Rotation paths and how fast each direction turns (deg/step):
Each turn is a multiple of 5 degrees from 10 to 175, or 0.
Each row of a path follows its step; steps can be skipped.
path 1
step 4: [ -6  -9   3   6   2   1  -2  -9 -11 -13 -11 -18   6 -19  10 -13  -4  12
 -19  -5   5   2   0   7   1 -26   9   8  18 -11  -8 -14  -8 -35   0  -8
   6]
step 8: [  6  -6  15 -11  -1  -9 -17  24   1   3  -4  -8   3 -13  -6  -9  20   1
 -10 -10  19   7  12   1  11 -23  23   1   8  -6 -12  -9  -2  -4  17  11
  22]
step 10: [ -7  -6  32   3  17 -11  11 -16 -11  -4  -5  -3  12   8  22  -7   2  -2
  12  -2  11  10  10 -10  16  -4  14   8   2   0 -26 -16  -6 -11  10  10
   7]
step 12: [  7   7  19   1  -2 -13 -11 -16 -15 -15 -16  -7   1 -10  -5 -15  11 -13
 -17  -4  14  22  -3   5 -17  -6  -1 -18  -3  -6 -26 -19  -8   4   5  -4
   6]
step 14: [-15 -15   9   1   9 -14   5   8  -6   6 -21 -17  -6 -18  11 -32   0 -16
   4  -3  19  15  18   6   1  -9  15   0  -2   3  -1 -11   7   7 -13   3
 -10]
step 17: [ 17  -3  18  10   9  18  -6 -26 -13 -14  -9 -14   3 -13   7  -5  -4  -4
   6 -19   2  13  13   3   4 -14  18  -7   5  -9 -18  -2  -5 -24  -1   1
   8]
step 19: [ -5   8  18  23  10  -5  -7   1 -21   6 -12  -6  24  -5   4 -12  10 -12
  -7  -9   7   4  18  14 -17 -11  13  -1 -10 -10  -8 -11 -16  15  -1 -11
 -12]
step 20: [ -1  17  15   0   0 -12 -15   7  -2  -5 -11  -1 -12 -16 -11 -26  -1 -17
   2  -8  12  13 -10 -11  17  -2  21  26  -4   2 -10  -6   2  -7  16 -11
  13]
[ -4   1  -5   2  -6  -2   1   2  -2   3 -11   1   4  -2   6   3  -3  -5
  -6  -3  -3  -4   2   2  -4  -8  -1  -5   2  -2   6  -3   4  -3 -10  -3
  -5] : 145
[14  3  3 -2  8 -1  5  7  7  2 -2 -5  2 -2 -5 -2 -5 -3  3 -5  5  1  4  0
 -5 -1  3 -2  1 -1  3  8  3  1 -3 -2 -2] : 130
[ -5   6  -5  -1   4   1  -3   5   3  -4   0  -3   0   1   1   0   8   3
   2  -3  -2  -5 -10  -8   1  -5   3   8   6  -5   0   7   3  -6   0  -4
   2] : 155
[ 6 -2 -1 -1  3 10  0 -3 -1  0  2  4  5 -4  5  7  9  5 -5 -1  1  0  2  6
 -4 -2  9  7 -1  4  2  1 -6 -2 -2 -1 -6] : 170
[ 5 -3  5  0  0  4  9 -8 -1 -5  3 -1  0  3  4  2 -5  3 -4  2  8 -8 -6 -7
  5  1 -2 -4  2 -7  1 -4 -2 -5 -5 -1  1] : 60
[ 0  3 -1  0 -7  2 -1  1 -3 -4 -7 -3  0 -2 -8 -3  6 -6 -1 10  6 -6 -1  1
  3  3  2  0 -9 -4  0  5 -5  4 -1 -6 -6] : 55
[ -4  -3   0  -5   2   3   2  -2  -3  -2  -3  -1  -3  -4  -3  -1 -10   1
   2  -1  -2   0   5   3  11   1   5   7  -3   0  -3   2   8 -10   1   1
  -8] : 110
